In the data rows, the value 50 means zero.
Some points:
[65 61 37 37 55 26 47 35 34 42 46 67 45 73 51 36 47 50 45 45 42 74 64 40 52 30 33 38 38 24 62 53  0 27 44 16 64 47 54 60 43 39 36 39 61 61 38 54]
[32 30 62 67 48 51 31 42 33 57 51 43 41 69 58 25 59 64 58 38 37 48 36 51 31 53 61 69 37 49 39 75  3 67 45 54 52 59 64 59 51 46 77 42 29 57 58  8]
[64 33 51 23 45 45 64 44 61 53 64 48 44 48 44 41 57 78 50 52 52 54 66 49 45 52 41 60 58 51 62 36 43 60 46 77 60 68 62 54 52 37 49 27 66 82 52 47]
[29 56 29 39 41 47 31 50 42 39 55 80 48 62 38 44 65 43 53 73 58 41 62 42 35 33 54 67 53 36 52 44 79 52 37 53 49 54 56 57 50 48 55 21 62 39 61 38]
[17 49 48 76 56 56 37 44 41 31 49 69 51 39 54 62 43 44 37 46 40 32 51 82 63 29 47 70 53 59 57 35 34 45 32 37 51 51 27 62 63 64 20 43 40 48 74 60]
[57 52 42 58 47 40 66 65 74 54 30 47 50 60 60 65 41 30 58 44 53 59 51 25 50 25 43 48 46 65 63 40 24 56 35 77 43 43 55 49 44 40 73 51 34 34 39 53]
[52 38 32 46 33 35 43 44 57 49 56 53 26 56 50 42 55 58 40 49 43 63 43 54 55 40 48 38 69 40 58 15 33 41 49 53 49 50 29 57 46 51 54 48 43 67 66 41]
[54 37 32 29 50 29 68 63 36 48 32 54 38 68 82 45 62 61 64 56 51 19 44 76 54 38 66 52 49 50 18 44 41 52 47 37 53 62 27 51 28 33 64 54 27 61 61 65]
[77 53 61 66 42 49 60 27 38 57 47 56 32 43 58 62 50 45 66 37 74 46 60 43 71 51 39 89 36 56 38 31 55 40 53 43 57 48 69 56 41 28 51 60 61 59 31 36]
[26 49 50 52 33 54 57 42 55 79 21 41 30 66 45 53 53 43 60 37 43 62 40 34 63 80 46 56 57 49 56 55 61 66 70 80 57 67 41 55 60 54 38 72 50 44 60 34]
[51 59 58 49 48 50 52 62 59 35 35 51 63 22 41 28 56 57 54 30 18 57 60 59 52 43 36 74 37 40 61 63 48 51 38 77 48 35 78 40 27 35 64 45 50 45 58 44]
[48 56 30 53 64 67 46 65  8 25 43 75 36 42 62 44 48 33 44 41 36 43 55 59 32 65 80 41 63 44 71 63 46 36 52 70 27 54 46 35 64 54 28 16 28 53 45 53]
[41 20 34 41 32 67 22 38 69 32 59 39 58 50 31 30 58 37 68 48 59 56 57 58 55 66 56 34 61 57 56 55 23 29 47 47 56 41 70 50 59 29 62 41 64 63 29 54]
[35 40 60 68 44 44 63 35 50 43 56 50 41 51 58 34 52 41 62 61 67 63 60 65 43 43 75 58 49 44 57 43 15 40 31 73 49 41 54 59 33 46 54 84 52 52 48 49]
[66 43 31 76 29 37 36 33 33 48 44 30 74 31 67 56 51 42 47 51 33 50 70 55 55 35 50 74 46 48 72 30 34 79 47 43 63 42 40 54 37 35 57 35 12 56 18 49]
[48 45 39 55 36 46 57 40 66 45 57 83 34 55 79 42 39 40 54 51 44 49 37 34 59 23 62 29 41 58 45 73 38 75 43 35 37 27 45 61 63 35 41 36 37 70 82 39]
[66 44 36 53 35 37 45 38 61 52 36 59 71 38 29 54 47 45 44 54 48 52 70 25 42 40 56 29 47 64 35 61  3 51 55 52 49 67 49 45 42 43 54 47 81 40 55 52]
[71 34 32 46 41 55 66 43 39 57 22 76 47 52 61 42 50 55 56 70 53 46 30 71 34 51 51 57 57 54 79 45 38 67 36 42 54 46 72 51 54 52 54 55 34 48 63 34]
[63 35 35 56 32 38 73 48 47 74 66 50 71 50 74 23 54 48 53 42 37 56 44 68 47 33 66 80 44 40 67 53 46 21 62 56 52 51 55 66 33 38 28 46 47 24 81 28]
[47 41 56 49 69 30 24 49 55 56 57 62 59 25 49 61 68 37 56 55 46 46 29 36 49 66 53 47 51 49 50 76 32 44 20 68 59 46 61 59 39 24 52 30 52 45 52 70]
[54 52 19 20 35 34 33 49 65 37 36 41 34 13 32 45 59 40 23 45 51 42 34 64 53 48 60 29 32 44 49 24 59 59 68 45 39 41 64 51 49 37 42 71 37 37 68 46]
[47 62 65 44 26 40 25 40 34 27 57 61 68 22 83 46 54 52 46 52 47 58 53 31 36 52 55 42 53 49 52 65 45 80 65 57 62 39 27 57 56 32 33 51 45 45 44 43]
[48 52 65 42 45 41 72 43 55 36 48 39 61 56 87 29 66 22 51 38 42 62 64 39 54 55 53 60 46 50 61 41 14 53 58 51 54 58 35 50 60 59 64 34 35 63 66 29]
[53 60 48 51 61 49 53 58 28 56 68 54 32 44 64 57 63 32 52 46 37 44 59 66 57 27 24 59 76 40 44 46 45 44 32 42 70 40 62 59 48 36 44 66 34 66 51 18]
[44 46 58 71 56 32 49 43 42 39 37 49 40 42 51 43 50 48 68 15 57 24 54 37 32 41 55 58 42 56 58 48 74 57 60 67 83 38 56 62 47 47 54 28 59 63 54 43]
[51 50 69 46 51 58 49 28 44 50 49 22 21 55 49 56 61 41 50 58 46 59 69 70 47 29 56 32 36 45 54 63 65 31 60 16 51 53 42 55 61 35 75 41 73 66 75 31]
[67 21 22 46 43 59 45 59 41 43 49 51 54 46 42 59 56 44 47 37 40 51 57 54 53 51 54 70 38 27 43 67 60 77 59 47 55 63 44 74 58 46 61 80 40 50 66 59]
[43 37 70 45 41 65 55 23 47 49 67 52 24 58 59 46 74 27 42 47 22 20 42 40 49 18 36 53 48 50 56 37 38 66 68 60 57 40 49 29 37 31 58 53 69 38 34 44]
[48 50 55 56 66 32 44  6 64 44 42 30 35 42 42 64 50 61 60 47 33 38 68 23 74 63 45 82 68 42 65 74 38 39 55 48 38 43 46 37 56 40 46 37 50 55 74 37]
[68 56 48 33 55 50 39 61 69 37 30 78 50 35 42 41 60 33 60 49 47 52 63 47 54 55 56 55 62 39 44 32 67 50 50 82 25 45 52 55 54 33 58 26 47 50 46 37]
[62 32 67 43 36 42 57 75 54 44 69 47 56 47 35 33 54 50 62 65 54 67 44 56 62 17 61 63 36 48 54 49 34 78 48 54 48 54 42 30 71 49 47 23 56 61 18 41]
[53 28 47 57 61 29 66 47 65 32 35 42 40 35 49 48 57 48 66 50 45 60 39 50 43 55 48 50 67 52 34 45 77 33 68 16 27 31 37 64 44 46 62 40 52 67 62 44]
[82 65 71 43 56 41 54 35 43 50 40 61 51 64 39 34 71 56 45 58 64 61 66 47 48 57 38 59 55 42 55 18 36 93 61 38 36 22 50 32 41 44 65 57 34 41 67 55]
[40 38 36 24 57 31 38 27 56 60 15 45 59 56 47 44 53 35 46 48 38 45 37 36 32 41 27 61 49 69 62 48 49 38 47 51 72 34 60 40 56 46 38 44 49 50 38 34]
[50 11 38 84 50 38 40 59 36 51 39 73 39 34 54 35 74 49 51 66 48 61 42 38 34 45 30 50 54 42 47 22 56 46 39 79 81 62 36 33 58 39 56 57 61 37 61 47]
[74 46 49 40 63 70 56 46 36 57 50 23 39 30 77 80 54 82 72 57 43 41 61 58 60 39 63 53 49 70 58 29 31 40 40 33 64 48 49 52 74 47 54 48 52 48 79 46]
[77 57 39 52 54 45 33 55 70 66 60 36 56 29 68 51 59 48 41 67 33 61 32 66 42 59 35 41 58 45 43 65 32 84 50 42 42 57 61 44 36 35 28 35 69 49 44 64]
[35 68 17 60 43 53 23 60 61 44 58 68 48 63 58 44 63 52 68 36 58 69 45 39 45 54 44 47 57 48 76 21 35 73 55 23 66 32 39 43 33 29 54 48 48 47 62 53]
[49 72 71 67 46 37 41 52 67 37 21 30 60 32 57 35 60 44 52 55 91 46 58 23 50 31 44 38 60 60 55 65 63 35 47 54 65 63 69 41 44 47 46 45 24 48 25 55]
[51 72 40 31 47 40 56 37 20 69 59 58 46 52 46 53 54 42 69 55 41 44 46 78 53 50 35 69 59 59 45 59 57 33 74 69 65 14 33 40 40 32 72 54 43 66 69 35]
[59 55 65 49 34 58 80 43 53 55 43 48 31 20 49 26 48 43 50 37 44 68 66 46 54 57 36 59 61 54 30 40 47 69 48 40 51 61 59 57 35 41 67 45 49 44 48 29]
[57 44 46 53 56 34 46 52 67 45 66 57 61 48 49 30 61 33 64 78 33 26 49 43 47 73 34 40 40 38 44 47 48 73 39 35 49 50 65 49 54 56 57 53 57 43 42 49]
[36 49 45 56 51 46 56 35 48 61 15 50 48 34 53 36 59 42 40 45 31 79 53 65 38 40 26 39 23 57 54 54 40 41 54 61 50 46 59 42 34 57 53 44 96 84 37 47]
[45 13 49 59 55 47 36 61 60 58 36 68 56 52 75 59 48 54 46 35 61 54 43 37 57 35 53 55 55 32 62 42 44 49 70 24 53 38 37 37 37 43 71 58 75 40 28 24]
[29 29 51 69 48 33 51 30  6 57 46 62 31 42 61 50 53 47 51 41 30 67 60 58 34 46 64 48 56 45 78 57 50 53 41 58 19 46 41 54 48 22 49 58 63 42 67 46]
[66 36 81 38 54 19 51 64 72 48 28 60 24 57 51 47 44 36 49 40 37 68 49 62 55 51 33 56 38 50 60 44 76 58 35 36 67 53 56 55 61 37 74 46 46 37 41 65]
[59 42 16 40 79 46 71 37 68 42 47 40 44 28 47 50 38 51 47 50 57 45 40 51 52 51 63 90 60 48 47 37 28 74 58 25 54 32 30 52 59 36 45 74 68 58 42 34]
[63  9 25 63 52 60 46 54 37 47 46 20 47 66 48 31 39 55 53 41 42 66 50 51 61 60 45 45 44 58 51 50 70 36 54 66 85 50 34 50 49 41 48 40 43 31 65 46]
[81 57 14 64 40 45 53 27 23 41 20 59 55 42 63 41 56 54 34 43 86 50 55 54 50 68 45 50 12 45 55 64 28 46 50 38 61 22 31 42 53 33 40 28 64 59 61 54]
[39 42 44 48 49 50 62 35 90 32 39 51 49 45 81 51 53 48 56 50 43 61 59 87 29 65 30 65 41 52 39 62 50 42 61 52 40 36 62 32 69 50 62 58 40 41 35 44]
[35 42 32 17 32 48 54 42 49 38 34 67 65 52 68 30 55 53 37 48 32 56 62  7 31 57 56 77 47 59 64 41 56 28 20 32 34 72 47 46 57 31 53 64 70 59 32 40]
[41 58 69 16 58 47 27 66 73 61 53 32 51 18 49 42 34 64 27 50 70 42 67 55 37 42 35 43 43 53 55 65 27 60 58 60 48 19 25 63 47 48 68 76 46 60 72 42]
[42 63 25 34 57 36 60 10 79 75 46 33 66 49 69 46 70 64 52 29 53 63 59 64 59 52 82 28 48 49 36 35 78 57 35 71 57 27 40 40 59 42 45 35 46 47  9 30]
[44 56 32 59 63 57 29 49 62 57 60 31 59 37 70 36 53 50 49 42 50 55 45 35 39 55 75 66 53 42 50 47 38 48 45 78 64 46 31 50 53 35 64 34 71 50 63 55]
[36 28 69 54 51 49 76 52 52 53 80 55 37 48 39 71 42 59 39 42 58 56 80 46 36 55 27 60 32 65 35 33 62 54 48 43 42 33 44 39 30 50 20 36 34 39 66 32]
[71 52 70 44 46 52 42 63 57 46 46 22 61 53 43 36 66 29 33 48 92 79 48 57 33 26 55 70 37 51 47 51 51 29 51 55 37 41 40 37 56 25 55 59 29 44 44 37]
[51 68 28 59 17 42 68 92 71 73 33 38 51 41 43 38 58 57 47 42 50 39 46 34 31 49 24 55 58 44 51 74 48 44 36 42 41 13 60 39 72 43 45 48 64 56 39 53]
[53 62 17 62 60 40 57 57 69 34 62 36 26 63 40 42 54 46 53 45 69 60 68 56 49 35 44 58 45 60 58 84 64 78 41 70 46 60 31 53 30 21 60 25 66 43 45 26]
[56 51 53 42 41 45 85 44 35 25 65 30 52 32 60 64 48 51 44 48 69 55 43 44 65 56 24 55 59 36 69 56 76 48 30 79 39 40 60 35 46 42 78 34 52 44 79 39]
Along one direction, these points spread out more than along any other. Take the direction at right angles to it along which they spread out most. Go by this last direction. For each point below, how far along it does it lie, from 0 to 99? 50 is the average, and the first point above lies past it. One standard deviation of the points above along it is 16.
[39 60 45 37 46 36 68 74 32 52 36 49 39 69 61 70 71 51 35 37 67 57 67 74 74 48 71 70 82 69 38 66 43 72 57 50 52 26 79 52 58 41 58 63 62 31 50 44] 33
[61 63 54 61 53 28 52 71 57 40 35 38 36 58 80 44 43 59 58 50 38 55 67 47 52 29 63 58 37 50 63 43 66 55 53 61 42 58 50 39 44 32 55 58 59 61 73 32] 36
[49 48 70 32 46 52 46 48 38 41 56 34 49 59 85 79 57 55 68 42 34 70 44 52 38 47 44 68 44 48 39 36 52 53 43 54 51 37 50 81 36 48 45 23 61 53 68 53] 39
[33 61 32 50 52 50 52 54 36 47 15 47 72 47 53 22 65 33 77 35 52 48 35 46 53 21 25 41 30 40 54 42 34 62 33 65 30 67 37 55 52 20 36 62 65 45 42 47] 70
[44 68 74 55 44 69 80 53 95 39 40 69 38 36 54 56 66 69 53 59 45 58 55 64 64 66 48 43 42 47 68 65 23 48 61 48 71 46 39 55 58 19 43 43 29 40 67 27] 40
[53 55 36 65 68 60 44 40 59 51 75 53 44 41 54 32 56 60 39 54 47 58 45 45 52 40 30 75 46 55 53 55 84 38 50 60 32 46 50 50 52 55 60 71 37 70 15 77] 39
[41 36 64 58 52 55 30 57 57 42 23 43 81 62 50 54 51 48 35 58 48 35 60 44 56 57 42 48 56 49 60 25 81 58 40 59 36 24 58 44 28 25 44 63 64 78 51 37] 43
[64 31 69 41 32 57 45 23 52 42 39 51 77 49 79 42 23 60 57 72 53 38 64 58 56 27 38 43 49 40 47 65 50 51 46 73 50 50 34 50 41 36 47 53 55 38 35 59] 54
[53 41 13 34 54 56 64 60 78 59 29 33 27 42 57 50 76 33 63 86 54 55 55 13 60 42 70 63 29 39 43 77 44 46 50 60 61 30 66 45 42 29 46 45 21 69 68 54] 49
[61 50 52 46 45 52 29 51 65 22 35 57 50 46 49 34 51 36 46 55 29 71 48 50 50 46 61 82 47 64 48 59 67 60 35 54 72 29 41 47 36 50 49 41 66 42 61 38] 50
[45 87 51 72 45 42 71 44 74 27 62 57 74 49 52 40 52 22 37 42 51 50 68 60 37 78 54 56 52 50 57 20 58 42 66 49 52 62 86 41 57 28 62 28 54 61 39 63] 48
[34 21 34 49 52 55 56 48 34 59 46 34 29 47 85 37 34 42 48 46 43 39 52 47 50 41 44 63 62 49 32 29 35 83 62 37 58 45 49 44 62 32 52 28 34 51 76 60] 49
[36 87 38 78 42 49 65 55 32 83 40 35 66 52 24 45 42 47 46 60 50 66 40 49 47 37 61 31 35 46 37 30 39 45 36 20 58 51 43 32 54 25 72 44 35 54 38 38] 56
[55 39 49 47 45 53 68 33 58 51 44 41 55 43 64 43 50 50 55 58 44 57 57 45 35 29 88 46 63 38 60 47 29 63 36 50 74 48 47 63 41 44 39 51 51 63 50 32] 62
[63 56 53 19 32 45 38 47 69 61 52 59 54 24 52 49 51 39 64 27 61 37 65 55 33 56 39 58 53 41 66 73 76 48 32 22 62 66 45 15 36 36 33 66 33 65 70 54] 40
